Each row of Y is roughly a mix of the hidden directions of one of 3 groups; some rows fit no group.
Y, 119 rows:
[[ 27.9  24.4  -8.6 -16.1 -18.5  16.2  -3.8  10.6   5.9  11.4  30.2]
 [  6.9  11.2  -3.2   4.8 -24.5  21.0  33.8  -4.2  20.5  11.8 -23.6]
 [ 26.5  13.8   6.7  32.4  13.0  12.6 -26.6  -3.7  10.6 -19.3   0.9]
 [  7.6  20.6  -3.0  -1.0   4.8 -19.1  -4.2 -19.8   0.7  47.2   1.8]
 [ 27.1  11.2   2.3 -17.0 -24.2  28.7  18.5 -13.3  17.7  11.2  -0.4]
 [ 31.4 -40.4   8.5   8.7  10.7  -4.9  11.0   3.5  -3.8  21.5   1.8]
 [ -4.0   5.0  11.6  -8.5  42.7 -17.8  -4.8   3.3 -28.3  -9.4 -14.5]
 [ 15.0  18.2 -11.2   0.7   6.5  12.8  37.6  14.2   5.0 -31.3  -3.6]
 [-29.4  -1.2   7.3 -30.6  -5.8 -10.8  23.9   2.2 -28.8  -3.2  10.0]
 [ -9.4  24.1 -16.0   8.6   7.7  -4.8 -22.7  -9.1  35.4  22.8   8.2]
 [  4.6  30.3  34.3  18.4   8.3 -15.6   8.5  10.7   1.0  10.6  21.4]
 [ 15.2   9.9  15.2  -6.5  16.3 -32.4   9.2 -21.0 -30.3 -12.5   1.7]
 [-32.7  -4.7  -0.6  24.7 -18.4   9.5   1.7 -28.9   1.5 -20.4  11.7]
 [ 12.5  20.1  -5.9  11.4   6.6 -28.0  31.2  23.5 -17.0   8.5   9.2]
 [  6.4  45.5  -0.7  -4.7  -5.0   7.3  28.6  -9.4  -9.0  14.7 -10.0]
 [-18.2 -11.7 -18.6 -16.5  21.7  -9.2 -21.5  -5.1  36.6   4.2  -5.6]
 [ -7.2  -4.7 -32.6 -24.8 -24.9 -23.9  -4.8 -18.7  10.3  -4.2  -8.5]
 [ -6.8 -33.4   4.0  -9.2  15.7  21.6 -28.9 -15.9  13.4  12.3 -11.3]
 [  2.4   7.5  11.3 -22.1  38.2 -20.4   1.8 -10.1  10.0  27.5  -3.3]
 [-38.7 -24.9  -5.2  23.0  10.3 -10.7 -18.2  -8.6  -3.4  -1.2  14.6]
 [  1.4  -2.0 -29.6  -2.9   9.4   6.1  39.5  12.8   6.8 -19.2 -19.0]
 [-14.6   2.0   6.6 -35.7  -7.0  26.3   6.1   6.9 -28.4  18.7  -1.4]
 [ -3.6  -7.8  19.8 -30.3   5.2  31.4 -23.0 -12.3  -2.7 -20.8   1.7]
 [-12.0  -4.7  27.8   8.3 -22.5 -10.8 -10.4 -24.1  -8.0  33.7  -1.1]
 [-16.8  -4.4 -11.9  15.5   3.1  17.2 -48.2   9.2   1.1   6.6   9.0]
 [-13.2 -16.1  23.0   0.3 -24.6 -10.6 -40.3  -2.8  -0.8   4.3  14.0]
 [ -6.5   0.3   1.6 -18.6  10.9  24.7 -25.8  -7.4 -39.5   3.5 -10.5]
 [-11.2  12.2 -27.0  16.4 -33.1  13.5   9.1  -6.2  16.8   4.6  23.4]
 [ 20.5  10.0  -0.3 -29.1   5.7  20.1   0.6 -29.7  -6.6 -12.5  25.2]
 [  6.1 -35.2  18.0  -3.8  -6.6 -10.2 -32.5  20.6   3.5 -15.1   6.0]
 [ 22.9  34.4  15.5 -24.4 -15.0   5.0  -3.9  -9.2 -16.2  -1.0  19.2]
 [ 31.4 -27.7  -5.6   4.3  -1.2 -30.1  -5.2   2.5   1.4  -8.5  26.6]
 [  7.2  13.9  14.1 -21.1   3.0 -44.1  -4.0  -8.1  -9.3  18.2  13.4]
 [ -4.0  34.0  24.6 -16.8   1.3  -3.4  -4.3 -26.8 -25.4   7.6  -2.4]
 [ -7.5 -20.4   7.3   1.9  21.2  35.4  -6.2  -1.7 -24.0 -24.7   7.5]
 [-20.3  10.5  12.9 -10.3   2.4  -1.9 -42.9  -2.3 -16.1  10.3  22.6]
 [-13.5  -4.8 -14.6 -31.1 -22.4   3.0  -6.7  26.9 -16.0  19.7 -14.4]
 [-10.1   7.2 -38.7  -9.9 -20.5 -15.2  23.9  -6.0  12.3 -11.1 -15.6]
 [  4.9   2.0 -31.6  16.5  11.6  -2.8  31.1   6.5  23.6  19.1 -12.3]
 [-15.7  32.4 -25.9  17.3  -8.4  11.2  18.9  16.5   7.6  19.1  -2.7]
 [ 16.6  25.6  14.3 -26.8 -14.1  -3.9  27.0  -8.7 -12.7  21.9  -3.1]
 [ -9.3  34.7  -2.6  15.1  10.7  -4.5  -4.3  10.0  31.9   1.0  26.9]
 [ -1.4   7.8  -5.9 -12.2 -42.5 -19.6   0.9 -20.8  17.0 -18.2   5.4]
 [ -1.5  -0.4   1.8 -17.2   2.6 -38.2  25.6  -4.1  27.6  17.2  -5.1]
 [-13.4   5.4  28.6   9.6   0.2  12.4 -29.3  -9.4 -24.1  26.7   2.9]
 [ 23.0 -15.1 -25.4  32.1 -19.8  -4.3  -1.8  -1.0   7.1 -22.1 -11.5]
 [ 16.1   2.9  -9.0 -14.4  -7.1   6.2 -28.0   5.9   1.7   5.6  45.0]
 [ 35.0  -3.1   3.5 -20.6  13.5  -1.1  -7.7 -14.6   3.7  33.2  16.9]
 [ -3.5  26.6   9.8 -33.3 -10.2  29.4  16.5   1.3   2.5  18.5   1.1]
 [-32.1 -12.1  25.7  -4.1  10.2  -4.9 -33.0  -6.5 -15.0  -9.6  -9.3]
 [-18.4 -26.2 -27.1   2.3   1.4 -15.7  18.9   5.7  16.0  27.1  11.5]
 [-22.0  10.7  31.5 -18.8  24.4 -15.7 -21.9  -3.0  13.5  -0.3   7.8]
 [ 32.9  14.9 -23.4  -8.4  29.2  -1.7   5.2   2.0  24.3   5.4   9.7]
 [-44.4  11.4  -1.8   7.5   2.9   6.2 -19.3   9.7 -14.2 -25.2   2.4]
 [ 17.3  24.0  18.2 -18.1   7.8   8.1  -4.9  -1.4  37.5  12.7 -16.3]
 [  9.9  -3.8  -2.3   1.0  32.1 -15.6 -14.8  30.5 -25.6   9.1  15.7]
 [ 18.1   7.7   9.6 -34.9  23.6  23.4 -14.1  10.6 -10.5 -16.1   6.4]
 [ 11.2  -4.7 -40.0  16.4 -29.4  12.5   6.9   6.7   7.4 -18.3   0.8]
 [  0.3   0.0  18.1   1.8   7.8   4.5   5.0 -15.5 -51.2   1.6  14.6]
 [ -9.5  33.8   6.9   5.5 -19.4  -2.8  25.5 -29.8 -10.3   7.9 -10.7]
 [ 11.4   7.5 -20.8   3.8 -19.3  14.8  -7.0  35.6  19.3  12.8  21.0]
 [-16.6  22.6  13.3 -12.3  -6.1  11.5   0.5 -45.2 -13.3   3.7   1.8]
 [  3.8   5.8  14.4  25.1  -0.7  31.9 -18.3 -26.7   9.8 -21.5  -3.5]
 [ -2.2  -1.6  -3.7 -35.9 -19.0 -16.1   1.2  21.3  13.7  -5.5 -30.4]
 [-15.5  10.2 -38.1  20.3  20.6 -12.0  16.4 -10.8  -5.3   1.7  18.1]
 [ -4.4  -6.0  17.6 -15.3 -30.4 -20.3  30.6 -14.1  -5.0 -18.3  -9.3]
 [  6.8   5.9   1.4 -27.9  22.1 -28.6  22.9  23.1  -1.4  14.3   9.3]
 [ -8.5 -22.7  13.5  18.9 -17.4  30.4   2.9   3.4 -31.1  -4.0 -12.9]
 [ 20.0  29.2 -37.3   2.8  10.5  -2.6  14.9   3.2  21.9   4.5   4.4]
 [ 15.6   6.4 -12.2 -11.2  22.4 -12.9  31.3  25.4  -2.6  10.0  23.8]
 [ -5.7  46.1   2.0  12.4   6.2  -0.4  29.8   3.3  -7.8  13.4  -4.7]
 [ -4.3  -9.7  -8.2  32.0  24.3 -13.2 -29.6   5.0  20.4  10.5  11.1]
 [ -3.0   6.5 -12.2 -20.4 -19.9 -24.5 -17.6  -0.5  15.3 -33.3  16.0]
 [ 27.0  -4.8 -23.2  15.6  -2.2 -23.4  15.0  30.1   4.0  -7.5  15.1]
 [ 20.3 -25.1 -11.8 -11.1   8.3  -0.7  19.3  20.1 -31.7 -18.3  -5.4]
 [-30.7   3.4 -20.5  -3.6  -9.1   1.4 -21.5 -21.4  15.0 -25.9  15.3]
 [  8.5   3.1 -22.5  15.4  -5.3   4.6  22.0  42.2  13.3 -10.7  -9.6]
 [  8.3  25.3   6.9 -35.8 -18.7 -10.9  13.7  19.1 -17.5  -6.2 -11.0]
 [ -8.8   2.6  -6.5  -9.7  -6.6  14.7  47.6 -10.5  -9.9   3.6  23.6]
 [  8.4   6.5   5.0 -41.6 -19.9  11.1  27.3   3.9  -6.1   0.6 -18.3]
 [-12.1  13.9 -17.9  14.7  36.5 -17.5  -4.1 -18.2   8.3  -9.1 -22.6]
 [ 25.0  18.2  21.6  16.4  11.0  -7.9   3.3 -18.2  14.6 -32.9  -2.8]
 [ 22.2  32.0  -6.0   5.2  -4.9 -18.4 -12.9   8.4  14.4  -6.8  32.9]
 [-13.2   1.6 -19.4 -25.8  -9.6  15.3  10.8  29.3  29.5 -10.3  -5.0]
 [-18.7   1.3 -28.5   4.4   0.9  21.5  -7.9 -21.0  14.7  21.4  26.4]
 [ 16.8 -11.4 -19.6   9.7  33.8   7.1   6.4  23.4   8.5  18.2  20.9]
 [-32.0  11.1  -1.6  -7.0   5.4 -22.9  -3.0  -0.3 -28.1  28.2 -13.3]
 [ -2.4  25.6 -32.5 -27.9  -7.0  -6.2 -22.5 -19.6   7.0  -1.6  -0.8]
 [  9.8  23.9   4.8  16.8 -18.7 -36.8  12.6  19.9 -16.8  -3.0  -0.1]
 [ -3.9   0.6  35.2 -16.4  15.6  -9.9 -19.3 -11.3 -25.0  22.9   2.8]
 [ 24.0  40.1   6.2 -23.2  -7.6  10.4   9.6  14.5   4.3  16.3  -1.1]
 [  7.3 -33.6  22.2 -13.2  -5.7  12.2  -0.9  20.9  -9.9 -17.9 -25.2]
 [  0.6   8.1   3.6  40.6  19.7 -15.6 -24.6  -5.1  -2.6  -8.4  21.3]
 [  4.1 -18.7 -33.3   4.7 -10.2 -31.2   2.7  25.1  10.7  12.8  -5.9]
 [  7.4 -36.3  -5.2  15.2 -26.3   1.8  -0.5  17.8  29.4  -2.1  -3.3]
 [ -0.2   9.9   8.2 -23.4  13.8  24.2   9.8  18.0 -36.0  -9.0  15.5]
 [ 10.9 -25.9 -38.7  -7.1  -9.6   4.6   4.2   0.0  23.8 -20.8  -7.0]
 [-46.7   5.9 -23.2  24.0   9.5   5.9   3.2  -2.2   1.8   1.9  -6.5]
 [ 20.3  15.8 -16.0  23.8  17.1  -2.0   0.3  14.3  33.8   7.9  18.2]
 [  6.8  17.9  -4.1  -0.9 -20.3 -23.6   9.8  -7.3  -1.0  44.9   2.0]
 [ 46.8  10.0 -11.5 -12.8   0.7  -3.8   8.6  12.5   2.9  10.0  24.2]
 [ -1.2   8.5  26.8  -2.1 -20.1  17.4  -3.7 -39.7  13.7  13.9  -6.8]
 [-24.2 -20.8 -18.0  22.2  18.1  -4.0  -2.6   9.1 -16.9  -0.2  31.1]
 [ -7.7 -10.5 -14.1  -2.6  11.4  14.2  -1.5  20.6 -37.7  21.5  22.6]
 [  2.1 -15.7  40.7  -6.6  -2.0 -20.7  -7.9 -18.2 -11.7  -1.4 -24.6]
 [  2.7   0.2 -27.1  30.2   7.5 -13.7  -5.7  21.4 -13.9   8.6  29.4]
 [-26.1 -10.3  19.4  20.6  -8.6 -34.3  -6.7  -9.3 -15.0 -10.8 -14.6]
 [-10.2  23.6 -12.5 -16.5  16.5 -15.0  14.5  -4.6  40.0  -9.5  -4.2]
 [ -6.5  22.0  18.3  -6.3  -8.3 -18.2 -29.6   9.4  -2.5 -31.7 -15.6]
 [ 11.7  11.4  -7.0 -28.4  -5.8  15.1  -8.2  30.1  26.8   2.3 -20.9]
 [ -5.3  -7.0 -30.7  16.5 -16.9 -19.6  26.1  21.4  13.6 -15.5  -1.2]
 [ 16.5  30.2 -33.6 -12.8 -10.6   3.1  10.3  -1.7   8.2 -26.9   4.5]
 [ 16.5 -17.2   9.0 -39.5   8.2 -12.0  16.8  10.6  -6.7   2.0 -25.7]
 [ 37.7  13.8  11.0 -12.4 -23.8  -1.4   7.0  -8.7 -10.2  -2.8 -28.7]
 [-10.8   9.6   3.9   3.8  34.4 -31.1   1.6  22.7  -3.5  23.6   6.7]
 [  7.5 -16.4 -14.6  -4.3  13.2  24.2 -38.2   6.9  15.5 -18.9  10.2]
 [-13.6 -16.9  17.7   6.0 -39.6  -2.0 -16.9  -0.1   4.0 -28.3   5.3]
 [ 16.6  32.4  -6.9  -5.1  16.1   2.7  37.6   2.0 -10.4   0.1 -18.0]
 [ -6.9  16.1  -3.3  13.7  24.3 -17.2 -16.7  20.4  33.3  -7.4  16.5]]
One row of each group comes first, with its name. Which group is each row after those in?
[-16.7 -19.1  -1.6  15.0  27.2   1.8 -38.4  13.8 -11.4   5.1   9.2]  S
[-19.1  14.7  -8.4  10.0   1.0  -9.7  22.6 -36.3 -17.3 -23.1   3.7]  N
[ -3.0 -17.9 -36.5 -14.1  18.1  14.8  11.5  -4.3  17.6  -2.3 -25.3]  Q

[ 23.5 -29.7  -9.5   8.7  18.7 -24.6   1.6  -1.0  11.3  28.7   3.5]  N
[ 12.1   6.5 -21.9 -23.7  -9.7 -12.8   8.6 -29.4  32.4   2.0  -6.6]  Q
[  2.0   2.0  -5.5 -32.9  19.4  -8.6  31.8  27.9   7.4  -1.4  10.1]  S
[  5.9  -5.1  12.3 -32.6   0.5 -30.3  14.0  -1.7  -3.1  27.9 -18.4]  S
[  8.1 -32.3  22.1 -18.5  -2.7  13.1 -15.9   0.4   4.1 -33.1  -6.3]  N
[-21.4   2.8 -13.8  25.5 -34.3   5.2  23.2 -14.1  14.6  -5.1  -5.1]  N
[-22.4 -12.7   4.6   0.4 -19.3 -12.6  -1.2 -26.5  33.8  -0.4 -21.4]  S
[  4.8 -11.1  -6.3  11.6   8.5 -12.1   0.9  50.1   1.0 -17.5 -12.9]  N
[  1.0  -2.2  19.7 -25.7 -14.1  35.7  -0.4 -17.6  -6.4  -0.5 -25.3]  S
[-11.5 -29.9  19.4  -8.0 -10.1  27.0  -5.6  -8.0  17.8 -11.6 -26.0]  N
[ -3.9 -14.9  -0.9   1.2 -19.4   1.7  -0.7  23.4 -27.6 -39.5   5.6]  Q
